In the rows, zero is written as 128.
Named turns come first, each shown by rows before and after it. Which turns, in which order, take the first row of each pair that follows to the second? Write the first one first, as in the answered first pair.
dunu:
[134 101 127 140 126 144 123 144 112  69 135 125 111 133 120 171 125 122
 117] => [103 131 139 142 136 125 114 114  96 129 115 111 171 139 126 156 159  99
 128]
[138 130 117 148  99 116 124 110 121 136 115 132 141 146 142 138 132 119
 115] => [139 123 105 134 111 119 120 115 142 150 104 141 137 133 145 147 101 135
 125]
[130 129 142 134 104 119 141 121  91  94 132 118 111 139 156 126 167 114
 120] => [101 121 126 102 150 117 130 103 118 161 101 120 138 109 174 136 135 122
 134]
vezen:
[138 127 151 121 128 136 114 129 111 118 145 109  85 122 135 113 150 136
 142] => [149 114 116 127 123 155 109 117 132  90 133 133  95 121 126 133 100 131
 122]
[132 132 135 132 145 123 136 116 136 165 118 113 151 134 133  92 174 119
 144] => [157 113 110 158 113 130 135 110 155 109 126 128 148 163 109 110 157 105
 121]
[104 130 110 130 155 107 109 102 128 177 121 133 163 128 151 124 119 107
 128] => [121 136 134 156 120 104 119 107 100 130 143 120 154 151 141 113 167  88
 123]
Dos:
[130 115 112 140 115 121 119 110 135 140 114 140 157 141 120 138 115 102
 114] => [122 129 124 124 134 121 110 114 127 169 107 129 150 125 136 123 130 113
 129]
[112 135  96 119 131 121 119  99 147 179 109 146 172 133 125 140  93 116
 122] => [104 127  99 114 144 124 123 109 153 181 109 139 164 123 127 134  91 130
 119]
[152 116 137 142 100 132 130 142 121  76 149 136 109 155 116 115 128 147
 105] => [131 138 164 140 105 111 122 131  96 114 146 117 144 157 116 103 174 126
 112]
[124 112 121 121 125 132 140 130 115 110 125 117 140 126 120 139 147 109
 125] => [114 124 122 116 133 127 141 136 118 122 126 111 133 125 125 130 154 113
 135]

(2 to 3 turns a pair)
[121 152 164 141 145 120 141 136 126 153 133 123 107 131 115 132 177 139
 148] => [135 129 117 154 128 125 138 111 158 150 104 149 147 152  92 151 112 109
 119]
vezen Dos vezen
[118 158 146  83 149 115 142 144 108 171 136  96 105  99 146 113 144 142
 167] => [158 125 104 130  88 140 144 139 131  74 148 136 109 144 106 153  94 119
 116]
dunu dunu vezen
[ 93 147 135 109 158 110 126 133 115 197 107 136 133  83 100 100 135 111
 147] => [120 113  80 130 128 127 123 122 156 146  99 165 142 109  80 133  80 101
 108]
vezen vezen
[138 120 105 140 114 137 134 134 128 106 148 143 137 133 118 147 120 119
 108] => [143 120 125 135 125 149 144 154 115  97 157 137 101 120 123 130 129 135
 119]
vezen dunu
[124 125 137 139 104 113 137  83 109 132 118 117 168 150 114 148 155  98
 130] => [136  96 103 129 136 141 142 107 143 111 113 135 136 141 103 175  88 127
 122]
vezen dunu
[116 105  94 100 163 148 133 118 171 174  99 148 112 103 133 144  69 130
 115] => [118 129  92 144 101 130 131  88 145 165  94 141 170 150 102 133  98  82
  92]
Dos dunu dunu
